Every row has a hidden score from 0 to 40. What is each row's score? 20 is about the middle. The score is a weighted sum of the row's numbers plus the product of two more (or one squared), each taken from its middle value.
array([-1.24,  1.17, -0.79,  0.62, -0.50,  0.89, -0.68, -0.63, -1.31, -0.85,  1.04, -1.24, -0.10, -0.53, -0.50, -0.94]) >> 16
array([-0.19, -0.34, -0.28, -1.34,  0.26, -0.19,  0.13,  1.29,  0.12,  0.62, -0.75,  1.19,  1.05, -0.30, -0.31,  1.16]) >> 21
array([-1.40,  0.92, -0.85,  0.83, -0.38,  0.46, -0.52, -0.61, -1.28, -0.55,  0.93, -1.00, -0.52, -0.52, -0.24, -0.83]) >> 15
array([-0.40, -0.65, -0.67, -1.34,  0.51, -0.05,  0.44,  1.24,  0.37,  0.64, -0.70,  1.01,  1.59,  0.03,  0.25,  1.40]) >> 15
array([-1.08,  1.05, -0.85,  0.59, -0.08,  0.62, -0.96, -0.59, -0.80, -0.84,  1.03, -1.03, -0.34, -0.69,  0.10, -1.18]) >> 18
array([-0.03, -0.70, -0.36, -1.40,  0.31,  0.11,  0.11,  1.37,  0.14,  0.16, -0.94,  1.19,  1.27, -0.74,  0.09,  1.30]) >> 21
array([-0.83,  0.88, -0.66,  0.83, -0.32,  1.22, -0.54, -0.54, -0.53, -0.77,  0.87, -1.03, -0.34, -0.58,  0.00, -1.06]) >> 17
array([-0.97,  0.96, -0.84,  0.89, -0.19,  0.42, -0.53, -0.58, -1.50, -0.53,  0.43, -0.88, -0.21, -0.86,  0.19, -1.07]) >> 20
array([-0.16,  0.24, -0.01, -1.56, -0.14,  0.64, -0.25,  1.35, -0.94, -0.36, -1.03,  1.11,  1.48, -0.58, -0.17,  1.00]) >> 21
array([ 1.18, -0.45,  1.63,  0.66, -0.07, -1.22,  0.56, -0.43,  1.28, -0.15,  0.22, -0.05, -0.44,  0.50,  0.35,  0.53]) >> 29
array([ 1.17, -0.07,  1.61,  1.09, -0.35, -0.65, -0.10, -0.53,  0.35,  1.01, -0.59, -0.50, -1.36,  0.69,  0.75,  0.64]) >> 28
array([ 1.35, -0.60,  1.36,  0.51,  0.00, -0.02,  0.38, -0.44, -0.18,  0.87, -0.73,  0.03, -0.96,  1.19,  0.57, -0.48]) >> 6
array([-1.12,  1.05, -0.77,  0.77, -0.42,  0.39, -0.68, -0.42, -1.04, -0.47,  0.85, -1.31, -0.17, -0.75,  0.20, -1.04]) >> 20
array([-1.21,  0.55, -0.88,  1.08, -0.30,  0.76, -0.85, -0.49, -1.25, -0.33, -0.14, -2.16,  0.33, -0.48,  0.22, -0.65]) >> 15
array([ 1.60,  0.86,  1.60,  0.54,  1.60, -1.61, -0.08, -1.75,  1.62,  1.26, -0.70, -1.02, -0.88,  0.87,  1.45,  0.53]) >> 23
array([ 0.29, -0.82, -0.58, -1.32,  0.14,  0.62,  0.32,  1.33, -0.02,  0.28, -0.76,  1.20,  1.27, -0.63,  0.16,  1.21]) >> 22
array([ 1.34, -0.95,  1.39,  0.68,  0.27, -1.12,  0.73, -0.86,  0.58,  0.14, -0.19, -0.11, -0.88,  1.27,  0.31, -0.24]) >> 19
array([-1.12,  0.68, -0.75,  0.77, -0.17,  0.87, -0.58, -0.59, -0.82, -0.48,  0.84, -0.92, -0.25, -0.61, -0.12, -1.02]) >> 16
array([ 0.33, -1.27, -0.20, -1.75,  0.92,  0.40,  0.58,  1.50, -0.11,  0.73, -1.00,  1.32,  1.24, -0.74,  0.09,  1.70]) >> 23
array([ 1.24,  0.10,  1.01,  0.46, -0.12, -0.92,  0.42, -0.77,  0.25, -0.58, -0.28,  0.01, -1.06,  1.05, -0.24, -0.22]) >> 20
array([-1.17,  1.12, -0.96,  0.99, -0.37,  1.15, -0.43, -0.62, -1.04, -0.67,  0.76, -1.34, -0.43, -0.74, -0.60, -0.92]) >> 16
array([-0.80,  1.16, -0.91,  0.76, -0.71,  0.72, -0.81, -0.69, -1.04, -1.04,  1.34, -1.38, -0.13, -0.86,  0.07, -0.96]) >> 21
array([ 1.25, -0.52,  1.13,  0.68, -0.15, -1.11,  0.82, -0.91,  1.16,  0.41, -0.07, -0.18, -1.29,  0.41,  0.31, -0.12]) >> 19
array([ 0.15, -0.49, -0.42, -1.40,  0.28,  0.53,  0.14,  1.08, -0.24,  0.43, -1.08,  1.03,  1.26, -1.01,  0.10,  0.94]) >> 24
array([-0.93,  0.72, -1.07,  0.64, -0.17, -0.89, -0.73, -0.82, -2.21,  0.87,  3.51, -0.63, -0.14, -0.06, -0.37, -1.75]) >> 26
array([-0.11, -0.65, -0.44, -1.25,  0.56, -0.07,  0.25,  1.36, -0.08,  0.29, -0.77,  0.69,  1.22, -0.77, -0.19,  1.14]) >> 21
array([-1.24,  0.99, -0.85,  0.84, -0.21,  0.45, -0.73, -0.58, -1.24, -0.54,  0.87, -1.09, -0.22, -0.95, -0.35, -1.24]) >> 20
array([ 0.89, -1.16,  0.48,  0.50,  0.13, -0.42,  0.60, -1.50,  0.56,  0.31, -1.23, -0.31, -1.29,  0.39, -0.14,  0.47]) >> 6
array([ 0.87, -0.88,  1.45,  0.31,  1.17, -1.06,  0.27, -1.29,  1.15,  0.00,  0.01,  0.02, -0.75,  1.51,  0.56,  0.44]) >> 15
array([ 0.74, -0.93,  1.40,  0.62, -0.32,  0.25,  0.63, -0.39,  0.84,  0.61,  0.58, -0.04, -1.20,  1.76,  0.26, -0.40]) >> 7
array([-1.12,  1.08, -0.89,  0.73, -0.35,  0.83, -0.71, -0.73, -1.34, -0.76,  1.00, -1.10, -0.29, -0.66, -0.02, -1.08]) >> 16
array([-0.09, -0.85, -0.46, -1.31,  0.25,  0.17,  0.21,  1.32, -0.22,  0.36, -0.74,  1.22,  1.27, -0.62, -0.03,  1.23]) >> 22
array([-0.66, -0.31, -0.26, -1.21,  0.11, -0.45,  0.44,  1.17,  0.30, -0.29, -0.58,  0.89,  1.39, -0.31,  0.56,  1.02]) >> 17
array([ 0.71, -1.60,  1.54,  0.58, -0.37, -1.71, -0.82, -0.97,  1.52,  0.01,  0.38,  0.10, -1.08,  2.25, -0.06, -0.07]) >> 30
array([-1.19,  0.91, -0.85,  0.70, -0.40,  0.59, -0.68, -0.56, -0.76, -0.37,  0.89, -1.10, -0.14, -0.72, -0.11, -0.81]) >> 18
array([-1.05,  1.17, -1.15,  0.72, -0.72,  0.52, -1.27, -0.24, -1.23, -0.24,  1.15, -0.96, -0.03, -0.60, -0.80, -0.96]) >> 24
array([ 0.80, -0.43,  1.32,  0.65,  0.34, -1.49,  0.34, -0.77,  0.75, -0.46, -0.35,  0.25, -0.98,  1.15,  0.07, -0.16]) >> 22
array([-0.21,  0.60, -0.42,  0.41, -0.02,  1.12, -1.02, -0.48, -0.30, -1.11,  0.84, -1.32, -0.26, -0.51,  0.42, -1.01]) >> 20
array([-1.22,  1.15, -1.21,  0.81, -0.22,  0.61, -0.66, -0.55, -0.84, -1.10,  1.02, -1.12, -0.47, -0.91, -0.28, -1.19]) >> 17
array([-0.03, -1.05, -0.42, -1.27,  0.38, -0.15,  0.44,  1.30,  0.30,  0.67, -0.90,  0.99,  1.23, -0.42,  0.23,  1.20]) >> 20
array([ 0.64, -0.16, -0.03, -1.60,  0.44, -0.28,  0.34,  1.12,  0.12, -0.59, -1.38,  0.66,  1.76,  1.07, -0.36,  1.31]) >> 11
array([-0.32, -0.45, -0.99, -1.34,  1.75, -0.03, -0.12,  1.45,  0.90,  1.67, -1.34,  1.15,  1.29, -0.20, -0.49,  0.73]) >> 20
array([-0.92,  0.71, -0.81,  0.72, -0.26,  0.55, -0.62, -0.34, -1.10, -0.50,  0.51, -1.30, -0.13, -0.81,  0.00, -1.09]) >> 19
array([ 1.13, -0.31,  1.50,  0.54, -0.34, -1.31,  0.29, -0.67,  0.97, -0.01, -0.41,  0.04, -1.09,  1.14,  0.27, -0.36]) >> 23
array([-0.10, -0.80, -0.49, -1.32, -0.08,  0.38,  0.22,  1.35,  0.16,  0.20, -0.69,  1.12,  1.35, -0.47, -0.04,  1.27]) >> 20
array([ 0.95, -1.88,  0.70,  0.28,  0.24,  0.95, -0.30, -2.67,  0.56,  0.82, -0.13, -1.23, -0.34,  0.57,  0.08,  0.20]) >> 2
array([-1.33,  0.90, -0.87,  0.67, -0.88,  0.84, -0.76, -0.86, -0.78, -0.36,  0.82, -0.94,  0.06, -0.82, -0.42, -1.04]) >> 18
array([ 1.66,  0.66,  1.21,  0.26,  0.01, -1.35, -0.35, -0.57,  0.33, -0.92,  0.36,  0.27, -0.99,  1.21,  0.49,  0.14]) >> 28
array([-0.80,  0.87, -1.21,  0.64, -0.43,  1.15, -0.45,  0.17, -1.19, -0.67,  1.46, -2.06, -0.10, -0.16, -0.67, -1.26]) >> 16
array([ 1.19, -0.33,  1.44,  0.65,  0.27, -1.13,  0.23, -0.78,  0.79, -0.23,  0.22, -0.21, -0.90,  1.10, -0.05, -0.40]) >> 26
array([ 1.26, -0.15,  1.05,  0.52,  0.29, -0.93,  0.18, -0.60,  0.98, -0.13, -0.10,  0.07, -1.01,  1.23,  0.58, -0.32]) >> 21
array([-1.89,  1.58, -1.55,  0.35,  0.05, -0.51, -2.64, -0.64, -1.79, -1.07,  1.16, -1.18,  0.62, -0.41,  0.45, -2.05]) >> 35
array([-0.01, -0.91, -0.37, -1.37,  0.29,  0.21,  0.34,  1.46,  0.14,  0.14, -0.82,  1.05,  1.35, -0.52, -0.01,  1.15]) >> 20
array([ 1.06,  0.57,  1.03,  0.53,  1.37, -2.73, -0.56, -0.71,  0.54,  1.39, -0.95, -0.63, -1.11,  1.82,  1.25,  0.37]) >> 20
array([ 1.21, -0.37,  1.20,  0.48,  0.19, -0.74, -0.23, -0.45,  0.53,  0.60, -0.32, -0.03, -1.31,  0.79,  0.22, -0.40]) >> 17
array([ 0.11, -0.76, -0.48, -1.40,  0.48,  0.16,  0.09,  1.33,  0.01,  0.58, -0.66,  1.13,  1.22, -0.66,  0.17,  1.19]) >> 24
array([-1.45,  0.86, -0.99,  0.61, -0.61,  1.13, -0.12, -0.80, -0.71,  0.13,  0.82, -1.36, -0.03, -0.56, -0.85, -1.63]) >> 14
array([ 0.20, -0.41, -0.68, -1.16,  0.37,  0.00,  0.33,  1.72, -0.41,  0.65, -0.77,  1.04,  1.36, -0.79, -0.12,  0.99]) >> 29
array([-0.01, -0.77, -0.49, -1.40,  0.52,  0.28,  0.26,  1.53,  0.01,  0.85, -0.69,  1.18,  1.36, -0.45,  0.11,  1.24]) >> 23
array([-0.48,  1.71, -1.60,  0.43, -1.63,  0.86,  0.83, -1.29, -1.21,  1.03, -0.32, -1.30,  0.13, -0.07, -1.65, -1.48]) >> 11
array([ 1.16,  0.43,  0.86,  0.48, -0.50, -0.09,  1.92, -0.17,  0.21, -0.01,  0.65,  0.38, -1.61,  1.56,  0.26,  0.44]) >> 12
array([-1.27,  0.87, -0.96,  0.71, -0.55,  0.81, -0.75, -0.67, -0.83, -0.39,  1.15, -1.08, -0.33, -0.56, -0.27, -1.06]) >> 16
array([-0.42, -0.70,  0.11, -1.09, -0.05,  0.10,  0.79,  1.69, -0.51,  0.62,  0.07,  1.40,  1.30, -0.84,  0.27,  1.09]) >> 28
array([ 1.28, -0.17,  1.22,  0.60, -0.61, -0.66,  0.50, -0.50,  0.51, -0.30,  0.50, -0.20, -1.09,  1.01,  0.30,  0.01]) >> 21
array([-1.06,  1.16, -0.97,  0.83, -0.40,  0.76, -0.26, -0.67, -1.13, -1.04,  0.70, -1.21, -0.34, -0.64,  0.03, -1.12]) >> 14
array([ 0.55, -1.08, -0.68, -1.38,  0.81, -0.55,  0.38,  1.68, -0.05,  1.08, -0.89,  1.44,  1.04,  0.17,  0.47,  1.45]) >> 24
array([-0.17, -0.82, -0.35, -1.33, -0.03, -0.14,  0.30,  1.24,  0.15,  0.37, -0.93,  1.16,  1.37, -0.49,  0.09,  1.06]) >> 22
array([-1.12,  1.22, -0.72,  0.62, -0.86,  0.94, -0.57, -0.80, -1.28, -0.84,  1.39, -1.00, -0.34, -0.98, -0.32, -1.18]) >> 19
array([-0.49, -0.59, -0.51, -1.40, -0.30,  0.03,  0.52,  2.07,  0.41,  1.01, -1.01,  1.62,  1.02, -0.54, -0.15,  1.29]) >> 23
array([-1.07,  1.37, -2.19,  0.56,  0.04, -0.52, -1.72, -0.13, -0.69, -0.22,  1.42, -1.06,  0.88,  0.58,  0.32, -0.86]) >> 29
array([ 0.93,  0.10,  1.59,  0.35,  0.37, -1.18,  1.03, -0.51,  0.49,  0.32, -0.47,  0.05, -0.61,  1.26,  0.58, -0.30]) >> 19
array([ 1.40, -0.92,  1.15,  0.70,  0.63, -0.76,  0.26, -0.62,  0.30,  0.45, -0.01,  0.07, -0.97,  0.79,  0.12,  0.26]) >> 21
array([ 0.00, -1.29, -0.32, -1.48,  0.28,  0.24,  0.12,  1.16,  0.60, -0.16, -0.28,  1.33,  1.27,  0.09, -0.10,  1.12]) >> 21
array([-1.26,  1.38, -0.99,  0.84, -0.50,  0.45, -0.93, -0.74, -1.32, -0.55,  1.04, -0.98, -0.13, -0.57,  0.09, -1.05]) >> 19
array([-2.04, -1.40, -0.15, -1.54, -2.03, -0.68,  0.61,  0.83, -0.39,  1.30, -2.72,  1.71,  0.90, -1.42, -0.66, -0.51]) >> 14
array([-0.98,  1.16, -1.16,  0.74, -0.92,  1.24, -0.25, -0.79, -0.04,  0.20,  1.07, -1.28, -0.67, -1.33,  0.29, -0.79]) >> 17
array([ 1.48, -0.24,  1.39,  0.50, -0.25, -0.40, -0.26, -0.79,  0.66,  0.13, -0.43, -0.23, -0.68,  0.64,  0.22, -0.16]) >> 24
array([ 1.06, -0.41,  1.24,  0.65,  0.28, -1.09,  0.21, -0.73,  0.95,  0.14,  0.17,  0.03, -0.86,  1.45,  0.48, -0.42]) >> 23
array([-1.63,  0.89,  0.21,  0.75, -0.17,  1.10, -1.23, -0.16, -1.32, -0.66,  0.98, -0.73,  0.18, -0.84, -1.57, -1.19]) >> 24
array([ 0.19, -1.00, -0.78, -1.23,  0.60,  0.52,  0.45,  1.36,  0.41,  0.42, -1.14,  1.02,  1.23, -1.17,  0.25,  1.50]) >> 23
array([ 1.09,  0.04,  1.59,  0.88, -0.18, -0.65,  0.51, -0.61,  1.28, -0.39, -0.21, -0.20, -1.45,  1.55,  0.00, -0.41]) >> 19
array([ 0.60, -2.10,  0.40, -1.33,  1.10,  1.45,  1.64,  1.60,  1.19,  1.23, -1.66,  0.73,  1.34, -1.17,  0.14,  1.45]) >> 21
array([-0.81, -1.00, -0.35, -1.51, -0.36,  0.10,  1.14,  1.43, -0.53,  0.65, -0.58,  1.46,  1.61, -0.42,  0.50,  1.43]) >> 16
array([ 2.19,  0.05,  2.04,  0.54,  0.86, -1.38,  0.38, -0.91,  0.92,  0.25, -0.83,  0.95, -0.59,  1.72,  0.81, -0.72]) >> 31
array([-1.09,  0.82, -0.99,  0.78, -0.38,  0.90, -0.55, -0.37, -0.57, -0.33,  1.11, -1.00, -0.49, -0.96, -0.36, -1.25]) >> 19
array([ 1.88, -4.56,  1.05, -1.92,  1.80,  1.13,  0.33,  1.32,  1.16, -0.06, -1.04,  0.32,  0.96, -1.63, -2.27,  0.73]) >> 27
array([ 1.14, -0.46,  1.33,  0.68,  0.23, -0.69,  0.26, -0.69,  0.66,  0.15, -0.09,  0.12, -0.87,  1.06, -0.05, -0.30]) >> 21
array([ 0.05, -0.60, -0.35, -1.21,  0.09,  0.36,  0.02,  1.46,  0.17,  0.08, -0.61,  1.24,  1.38, -0.36,  0.26,  1.34]) >> 22
array([-0.16, -1.06, -0.50, -1.42,  0.29,  0.16,  0.61,  1.43,  0.21,  0.50, -0.88,  1.04,  1.08, -0.88,  0.23,  1.27]) >> 20
array([ 0.17, -0.72, -0.41, -1.26,  0.00,  0.29,  0.19,  1.23,  0.03,  0.54, -0.52,  0.93,  1.25, -0.69, -0.11,  1.05]) >> 24
array([ 1.02, -0.10,  1.33,  0.59,  0.47, -1.08,  0.53, -0.84,  0.80,  0.21, -0.32, -0.18, -1.24,  1.14,  0.05, -0.14]) >> 17
array([ 1.62, -0.14,  1.07,  0.63, -1.82, -1.27, -0.81, -0.25, -0.11,  0.76, -0.09, -0.32, -1.15,  0.96,  0.56,  0.29]) >> 22
array([ 0.72,  0.22,  1.12,  0.50, -0.36, -1.48,  0.71, -0.52,  0.61,  0.37, -0.12,  0.28, -1.06,  1.50, -0.48, -0.21]) >> 20
array([ 1.36, -1.34,  1.03,  1.21,  0.84, -0.07,  2.56, -0.36, -0.60,  0.91,  1.05,  0.49, -0.93,  1.10, -1.20,  0.28]) >> 23
array([ 1.20, -0.42,  1.45,  0.65, -0.19, -1.44,  0.45, -0.65,  0.61, -0.18, -0.15,  0.00, -1.01,  1.15,  0.34, -0.14]) >> 23
array([ 1.00, -0.44,  1.28,  0.44, -0.02, -1.21,  0.02, -0.85,  0.40,  0.51,  0.02,  0.18, -0.93,  1.05,  0.34, -0.04]) >> 18
array([ 1.04, -0.26,  1.26,  0.56,  0.09, -1.03,  0.29, -0.50,  0.94,  0.17, -0.15, -0.07, -0.89,  0.98,  0.16, -0.39]) >> 23
array([ 0.31,  0.14,  0.17, -1.82, -0.36, -1.36,  0.91,  1.42, -0.31, -0.04, -0.54,  0.55,  1.31, -0.14, -0.25,  1.54]) >> 13
array([-1.10,  0.91, -0.92,  0.71, -0.31,  0.67, -0.59, -0.57, -1.05, -0.44,  0.72, -1.40, -0.20, -1.05, -0.32, -0.93]) >> 19
array([-0.76,  0.60, -0.95,  0.84,  0.16,  1.02, -0.52, -0.69, -0.84, -0.62,  1.24, -1.07, -0.20, -1.04, -0.38, -0.66]) >> 20
array([-1.17,  1.25, -1.00,  0.73, -0.25,  0.83, -0.57, -0.62, -1.00, -0.47,  1.05, -0.97, -0.17, -0.97, -0.26, -1.13]) >> 19
array([-0.10,  0.47, -1.34,  1.47,  0.09,  0.73,  1.84,  0.40, -0.64, -0.66,  2.56,  0.47, -0.23,  0.70, -1.77, -1.10]) >> 22
array([-0.13, -0.77, -0.32, -1.41,  0.13,  0.17, -0.07,  1.19,  0.12,  0.09, -0.98,  1.18,  1.42, -0.57,  0.35,  1.16]) >> 21
array([-1.50, -0.67,  0.02,  0.68,  0.63,  1.09, -0.47, -1.33, -0.30, -0.72,  1.42, -0.78, -0.46, -0.54,  0.46, -0.83]) >> 8
array([-2.00,  0.70, -1.81,  0.38, -0.62,  0.66, -1.22, -0.39,  0.53,  0.16,  1.10, -0.17, -0.50,  0.02,  0.98, -1.36]) >> 10
array([-0.14, -0.45, -0.53, -1.42,  0.09, -0.03,  0.28,  1.29, -0.07,  0.34, -0.93,  1.07,  1.30, -0.15, -0.03,  1.26]) >> 18
array([ 0.00, -0.90, -0.85, -1.31,  0.53,  1.17,  0.33,  1.75,  0.64,  1.12, -0.59,  1.23,  1.09,  0.88, -0.27,  0.92]) >> 13
array([-1.01,  0.97, -0.99,  0.84, -0.23,  0.51, -0.72, -0.69, -1.63, -0.12,  1.20, -0.99, -0.04, -0.73,  0.18, -0.83]) >> 22
array([-1.61,  2.37, -1.26,  0.39, -0.93,  0.96, -1.75, -0.67,  0.34,  0.31,  0.86, -0.79, -0.48, -1.37,  0.41, -0.59]) >> 22
array([-1.34,  0.71, -0.70,  0.83, -0.54,  0.08, -0.74, -0.65, -1.91, -0.06,  0.52, -1.20, -0.11, -0.57,  0.10, -1.02]) >> 18
array([ 0.12, -0.88, -0.43, -1.30,  0.17,  0.33,  0.01,  1.47,  0.21,  0.63, -1.02,  1.21,  1.26,  0.09, -0.07,  1.16]) >> 21
array([-0.87,  0.38, -0.93, -0.74,  1.93,  0.62, -0.72,  0.47,  2.41,  0.11, -0.89,  2.67, -0.50,  0.75,  1.33,  1.68]) >> 4
array([-1.01,  1.43, -0.58,  0.85, -0.12,  0.94, -0.61, -0.71, -1.44, -0.55,  1.14, -0.93, -0.19, -1.12,  0.06, -1.11]) >> 23
array([-0.56,  0.38, -0.75,  0.70,  0.45,  0.77, -0.33, -0.73, -0.77, -0.64,  1.49, -1.14, -0.55, -1.55, -0.90, -1.61]) >> 24
array([-0.02, -0.77, -0.23, -1.64,  0.47,  0.55,  0.12,  1.50,  0.24,  0.60, -1.01,  1.38,  1.68,  0.00,  0.46,  1.38]) >> 19
array([-0.60,  0.55, -0.77,  0.82,  0.68,  0.95, -1.15,  0.22, -0.72, -1.46,  1.31, -1.19,  0.11, -0.46, -0.05, -0.86]) >> 22
array([ 1.48, -0.44,  1.37,  0.66, -0.06, -1.16,  0.58, -0.16,  0.33,  0.31,  0.13, -0.20, -0.97,  1.00,  0.17, -0.40]) >> 24
array([ 1.22, -0.70,  1.74,  0.62,  0.11, -1.06,  0.36, -0.55,  1.05, -0.12,  0.01,  0.08, -0.99,  0.79,  0.64, -0.22]) >> 24
array([-0.07, -1.27, -0.50, -1.28, -0.08, -0.11,  0.18,  1.04,  0.38, -0.42, -0.31,  1.35,  1.41, -0.29,  0.41,  1.76]) >> 18
array([-0.84,  2.15, -0.80,  0.98,  0.33, -0.41, -0.11, -0.68, -0.14, -1.02,  1.90, -1.55, -0.24, -0.61,  0.50, -1.18]) >> 20
array([-0.08, -1.07, -0.10, -1.16,  0.11,  0.08, -0.30,  1.35, -0.33,  0.60, -0.97,  0.95,  1.23, -0.40, -0.33,  0.94]) >> 25
array([-0.92,  1.63, -1.00,  0.72, -0.91,  0.99, -0.96, -0.70, -1.42, -0.32,  1.46, -1.47, -0.14, -0.38, -0.22, -1.15]) >> 20
array([-0.29, -1.24, -0.51, -1.27, -1.31,  0.27,  1.21,  0.83, -0.04, -0.15, -0.72,  1.43,  1.47,  0.04, -0.52,  1.27]) >> 17
array([-0.52, -1.62, -1.25, -1.45, -1.28,  0.64, -0.21,  0.49, -0.34, -0.05, -1.16,  1.95,  1.33,  0.05, -0.50,  1.48]) >> 14
array([ 0.85, -0.54,  1.33,  0.68,  0.15, -1.02,  0.67, -0.76,  0.61, -0.03, -0.03, -0.15, -0.91,  0.61,  0.01, -0.27]) >> 21
